Turns in one plane each, and the order they were made in; the first pair answered
turn Q_645:
3.948 1.839 -3.075 -2.137 4.364 1.432 -0.259 -0.917 -1.665 -0.088  ->  3.981 2.349 -1.178 -0.714 4.612 0.101 -0.285 -2.088 -3.091 -0.311
-0.871 -2.020 -3.881 -2.473 0.555 2.099 -0.233 1.429 -1.414 -0.258  ->  2.006 0.393 -1.339 -0.662 0.752 3.225 -0.550 -0.659 0.254 -4.048
-1.140 -0.404 2.428 -0.448 -2.202 -1.331 -0.992 0.598 1.032 0.059  ->  -1.248 -0.818 1.554 -1.136 -2.331 -0.941 -0.869 1.172 1.386 0.455
0.765 -0.469 -1.163 -0.239 -1.230 4.602 3.045 0.068 -1.392 -3.579  ->  0.117 0.073 1.434 1.689 -1.061 2.222 3.167 -1.499 -3.977 -3.293
turn Q_47:
4.668 1.179 -1.017 -1.652 2.067 1.081 -0.974 -0.070 2.239 3.517  ->  3.850 1.267 0.562 -0.713 2.053 -1.391 -1.816 -0.694 1.481 4.622
-1.957 -0.425 -0.165 3.609 0.381 -1.814 0.825 -1.991 -4.110 -2.647  ->  -3.895 -2.202 1.383 2.560 -3.228 -1.207 0.771 -0.163 -2.265 -1.841
-3.206 -2.379 -1.935 1.279 -1.280 0.623 1.447 0.635 -2.259 -1.928  ->  -2.397 -1.879 -2.740 1.479 0.234 0.628 1.538 -0.015 -2.990 -2.284
turn Q_395:
-1.895 -0.391 -2.593 -0.874 0.491 2.279 2.070 1.000 -3.291 -0.976  ->  -2.575 -0.197 -0.660 -0.281 0.733 -3.571 -1.840 0.023 -0.422 3.019
-0.825 -1.500 -0.786 -2.298 -0.515 -1.413 -2.281 1.344 2.056 1.620  ->  -0.216 -1.733 -1.851 -2.621 -0.507 2.629 0.322 1.922 -0.101 -0.994
-3.087 -2.220 -2.474 -0.931 0.059 -1.098 -1.592 3.672 -0.740 1.300  ->  -2.479 -1.985 -2.281 -1.490 -0.733 0.418 -1.974 4.179 1.428 0.670
turn Q_199:
2.610 0.470 -0.125 1.789 2.008 -4.696 -0.399 -0.856 -1.133 -0.316  ->  2.071 -0.255 -0.874 2.065 1.778 -5.213 -0.703 -0.613 -0.730 -0.449
-2.056 0.023 1.286 1.340 -1.204 -1.698 -1.299 -1.749 0.832 -4.213  ->  1.059 2.777 3.445 0.118 0.665 -0.440 -0.799 -2.233 0.474 -2.839
-1.328 -0.933 -1.367 1.130 0.188 -0.328 0.664 -0.412 -1.505 -1.410  ->  0.114 0.686 0.480 0.880 0.789 0.460 1.164 -0.908 -2.117 -1.175
Now pairs of rows:
Between the rows of a pair lie two turns.
-1.950 -2.164 -1.945 0.500 -2.099 -1.410 0.643 2.251 1.071 -1.104  ->  2.839 2.488 2.551 -0.834 0.394 0.952 1.853 1.078 -0.094 0.389 -> Q_199 Q_199
-0.019 2.746 3.295 -0.513 -1.250 4.905 1.369 0.717 0.890 -2.285  ->  -0.496 3.356 1.313 -0.716 3.746 -0.435 0.035 -0.439 -3.401 3.928 -> Q_395 Q_199
1.477 -0.055 4.684 0.649 -2.057 2.541 -0.277 2.068 2.310 -0.853  ->  3.639 0.428 -1.306 -0.751 2.421 2.570 -1.109 2.148 3.196 0.641 -> Q_47 Q_199
0.371 0.096 0.354 2.317 0.438 -1.059 -0.550 -2.087 0.598 -4.003  ->  -2.959 -2.054 0.389 1.117 -1.148 -3.042 -0.761 -0.194 -0.447 -0.382 -> Q_47 Q_645
1.605 1.439 2.184 0.370 -0.167 0.442 0.529 0.082 -0.915 0.860  ->  -0.431 -0.447 -0.202 -0.490 -0.342 -0.593 0.001 1.448 -1.082 2.803 -> Q_645 Q_199
1.177 0.387 1.098 -1.143 0.214 -1.489 -1.469 -0.271 3.216 1.592  ->  -0.313 -1.663 -1.288 -0.406 -1.181 2.293 1.308 0.804 0.862 -2.539 -> Q_199 Q_395
2.415 0.935 -2.319 -3.115 2.254 1.109 -0.955 -0.177 1.471 3.423  ->  -2.445 -2.230 0.268 1.512 -3.089 1.398 1.127 -1.036 -1.247 -3.654 -> Q_199 Q_199
-0.314 -2.331 -2.632 0.680 -1.066 1.286 0.739 0.602 1.333 -1.255  ->  2.852 0.801 0.341 -0.253 0.434 2.605 1.541 -0.183 0.411 -0.496 -> Q_199 Q_199
-0.419 0.474 1.117 0.589 -1.030 -0.212 0.331 -0.138 -1.094 0.083  ->  -0.853 -0.227 0.077 -0.269 -1.338 -0.104 -0.139 0.799 0.006 1.248 -> Q_645 Q_395
-1.423 -0.450 0.785 -0.831 -0.713 0.366 0.424 -0.377 0.670 -0.191  ->  -1.356 -0.453 0.419 -0.724 -0.364 0.854 0.852 -0.312 0.338 -0.550 -> Q_395 Q_645
1.298 1.082 2.420 -0.817 -1.252 1.113 -0.274 -0.386 1.143 0.024  ->  1.616 1.309 1.875 -0.467 -0.414 -0.319 -1.225 -0.822 1.583 0.765 -> Q_199 Q_645
-2.257 -0.141 0.260 0.667 0.383 -3.041 -1.723 0.750 -2.158 1.211  ->  -1.440 -0.983 -3.322 -1.494 0.180 0.842 -0.760 2.638 -0.378 -0.023 -> Q_645 Q_395
1.415 1.040 -1.110 -0.688 0.318 0.621 1.613 -0.745 -2.203 -1.112  ->  -0.843 -0.230 1.529 -0.582 -2.446 -1.176 0.776 0.087 -1.315 0.493 -> Q_47 Q_47
-2.203 -0.140 2.110 -0.653 -0.183 -1.928 0.801 0.851 -3.809 4.513  ->  0.963 0.545 0.902 -2.419 -2.289 5.023 1.768 2.441 1.643 -0.428 -> Q_47 Q_645
-2.177 -0.938 -1.664 1.959 -1.101 0.860 -0.799 -1.367 -2.418 0.270  ->  -0.429 1.259 1.664 1.591 -1.064 -0.520 -2.237 -2.064 0.243 1.941 -> Q_199 Q_395
0.730 -0.151 -4.738 -2.026 2.309 1.356 -0.964 1.192 2.053 0.487  ->  1.638 1.303 -2.885 0.445 2.832 -0.209 -1.996 -1.165 3.007 -2.197 -> Q_645 Q_199
0.351 0.324 -1.132 -1.304 0.767 1.740 1.014 0.409 -1.062 -0.506  ->  0.880 1.057 -0.470 -0.346 0.741 1.494 0.783 -0.455 -0.513 -1.873 -> Q_199 Q_645
-0.335 0.109 1.980 -1.984 -1.348 -1.214 -0.900 0.725 -0.379 5.548  ->  -2.895 -1.394 2.970 0.352 -3.832 -1.232 0.063 0.328 -1.738 2.188 -> Q_199 Q_199
0.215 0.260 1.616 1.759 -0.170 0.200 -0.573 -2.168 0.802 -1.272  ->  -0.515 -0.785 1.140 -0.045 -1.464 0.779 -1.053 -0.538 2.558 0.464 -> Q_645 Q_395
-0.021 1.077 0.557 0.166 1.290 -3.050 -1.108 -0.737 -1.174 1.910  ->  0.295 -0.214 -1.261 -1.074 -1.017 0.229 -1.400 1.015 3.508 -0.502 -> Q_395 Q_199
0.096 1.220 0.796 0.784 1.097 -0.268 0.461 -1.291 -3.907 0.153  ->  0.956 0.983 -2.663 -1.631 2.036 0.938 -0.558 0.140 -1.186 1.832 -> Q_199 Q_645
-0.611 -0.226 -0.320 1.771 -0.572 -2.197 0.735 -0.363 -1.250 -0.407  ->  -0.434 0.135 1.707 0.712 -2.314 -0.971 1.120 0.580 -0.470 0.469 -> Q_199 Q_47
0.322 0.515 0.717 -1.093 0.336 -0.556 -1.021 -0.149 0.892 2.097  ->  -0.691 -1.022 -0.793 -0.904 -1.169 1.564 -0.039 0.557 0.928 -0.659 -> Q_199 Q_395
1.016 1.358 2.523 -1.470 0.442 1.364 2.620 0.795 -3.249 2.192  ->  1.099 0.690 1.108 -2.859 0.036 0.399 0.416 2.112 0.730 4.393 -> Q_395 Q_645
-0.897 -0.963 -0.799 0.654 -0.838 -1.835 -1.282 0.215 1.919 -0.394  ->  -1.574 -1.297 -1.510 1.330 -0.115 -1.344 0.234 0.049 -1.438 -1.090 -> Q_395 Q_395
-1.257 0.368 3.293 0.254 -2.499 1.323 1.555 0.859 -2.336 -1.456  ->  -2.589 -1.344 0.340 -1.742 -2.424 -0.203 -0.192 2.849 -0.397 2.183 -> Q_395 Q_645
-1.172 -0.957 -0.699 -0.580 -0.407 0.606 0.555 1.257 -0.708 0.873  ->  -0.867 -0.312 -0.363 0.611 0.891 -0.223 0.469 0.089 -2.041 0.178 -> Q_645 Q_395
1.052 2.181 1.500 -0.088 1.924 -0.209 -1.586 -0.184 4.231 -0.751  ->  -1.812 -0.120 0.691 1.430 -0.194 -0.932 -1.548 -0.124 3.831 -2.894 -> Q_199 Q_199
-1.400 -2.067 -0.434 2.163 -2.364 -1.248 3.158 0.170 -2.988 0.525  ->  0.872 -0.836 0.059 0.634 -2.509 2.662 4.209 0.747 -1.474 -0.940 -> Q_645 Q_199
0.501 -1.611 -4.076 -1.433 -0.589 2.120 0.205 1.361 5.105 -0.523  ->  1.956 0.521 1.589 0.187 -1.801 4.349 2.698 -0.143 2.231 -3.687 -> Q_199 Q_199
-0.523 -0.505 -0.649 0.249 -1.063 -0.761 -1.084 0.563 0.244 2.393  ->  1.146 0.425 -2.363 0.062 0.691 0.652 -0.607 0.235 -0.170 1.260 -> Q_47 Q_47
-2.286 -0.355 -0.697 2.215 -1.564 -0.079 1.177 -0.333 -4.153 -1.590  ->  -0.299 -0.058 -2.567 0.968 -2.075 3.002 1.031 0.420 -0.638 -3.517 -> Q_645 Q_645
1.452 -0.275 -2.694 0.703 0.581 -0.942 -2.071 -0.962 2.742 2.334  ->  1.623 -0.627 -3.475 -0.063 -0.288 3.352 0.829 0.032 1.052 -0.495 -> Q_47 Q_395
0.842 -0.100 2.464 1.384 -0.488 1.727 0.676 -1.571 -0.435 -2.858  ->  0.025 -0.227 3.196 2.070 -0.143 -0.760 -0.134 -2.184 -0.851 -1.456 -> Q_47 Q_395
-0.320 -1.189 -0.690 -0.535 -0.331 2.495 1.608 0.778 -2.642 -0.789  ->  1.641 0.531 0.296 -0.733 0.558 2.826 1.539 0.086 -2.166 -0.639 -> Q_199 Q_645
-2.203 -0.037 1.147 1.869 -3.709 -0.912 -1.029 -0.394 -0.023 -2.639  ->  -1.827 0.362 0.796 2.117 -2.879 -0.126 0.064 -0.899 -1.961 -3.146 -> Q_47 Q_645
0.037 1.335 1.410 -0.142 1.555 -2.157 0.650 -0.833 -2.948 2.857  ->  2.771 2.193 1.019 -1.819 0.256 0.977 -0.310 -0.014 2.907 1.406 -> Q_395 Q_47
0.325 1.168 1.967 2.188 0.232 -3.082 -2.364 -1.960 1.050 0.012  ->  0.315 0.462 3.457 0.116 -2.841 0.193 -1.193 0.217 3.063 -0.304 -> Q_47 Q_199
1.736 0.866 0.003 -0.358 2.288 -0.951 -1.114 -1.746 1.236 0.357  ->  -0.699 -0.931 1.334 -0.941 -0.638 -1.743 -1.112 -0.297 1.605 2.151 -> Q_645 Q_47
-0.783 -1.088 -0.562 0.186 -1.046 0.451 0.723 1.079 -0.560 -0.507  ->  -0.264 -0.400 0.783 1.051 -0.848 0.456 0.736 0.142 -0.531 -1.396 -> Q_645 Q_645
0.084 -0.181 0.450 0.436 -2.809 2.358 -0.102 1.004 2.489 -3.316  ->  1.407 2.055 1.670 0.755 1.611 0.663 1.541 -0.741 -4.074 -0.244 -> Q_395 Q_199
-0.369 1.157 -1.770 -2.172 0.119 -1.310 0.994 0.215 -0.412 2.231  ->  -1.788 -0.318 -2.878 -1.138 -0.980 -0.640 1.666 0.347 -0.669 -0.221 -> Q_199 Q_47
-0.313 0.132 2.125 1.033 -1.275 -1.931 -1.090 -0.793 1.149 0.426  ->  0.674 0.274 1.338 -0.598 -2.217 1.416 0.280 0.473 2.187 -0.339 -> Q_47 Q_199
-1.092 -0.183 -2.104 0.223 0.496 -3.451 -0.425 0.240 0.799 -2.050  ->  -0.813 0.736 1.500 0.722 -1.383 -1.908 1.261 0.082 0.050 -3.579 -> Q_47 Q_199
2.878 2.014 0.341 -1.277 1.884 2.413 1.477 -0.483 -0.951 0.432  ->  1.051 0.976 -0.130 -1.719 1.953 1.146 1.551 0.258 -2.921 2.611 -> Q_645 Q_645
-1.563 -3.052 -0.892 2.533 -1.718 -0.751 -0.668 0.021 1.287 -2.254  ->  -1.745 -2.085 2.221 1.673 -1.222 -1.071 1.016 0.105 -3.076 1.034 -> Q_199 Q_645
-1.178 -1.401 0.602 -0.859 -2.168 -0.460 -1.024 1.486 2.745 1.603  ->  -0.477 0.029 3.114 1.010 -2.023 -1.522 -1.061 -0.133 1.938 0.302 -> Q_645 Q_645
0.666 0.141 -0.087 0.778 -1.153 -0.217 -1.943 -0.119 3.683 -1.756  ->  0.641 0.498 1.090 1.314 -1.699 1.699 -0.175 -0.263 1.493 -3.378 -> Q_645 Q_395
1.019 -0.332 1.851 0.403 -0.605 1.894 1.664 -1.217 -1.634 -1.160  ->  -0.941 -2.120 -0.423 -0.958 -0.473 -0.597 -0.005 0.188 -0.792 3.048 -> Q_395 Q_645
-0.998 -0.988 -0.531 2.144 -0.636 -0.110 -0.120 -0.521 -0.954 -1.882  ->  0.483 0.757 1.868 2.126 -0.516 -0.521 -0.413 -1.234 0.129 -0.909 -> Q_395 Q_199
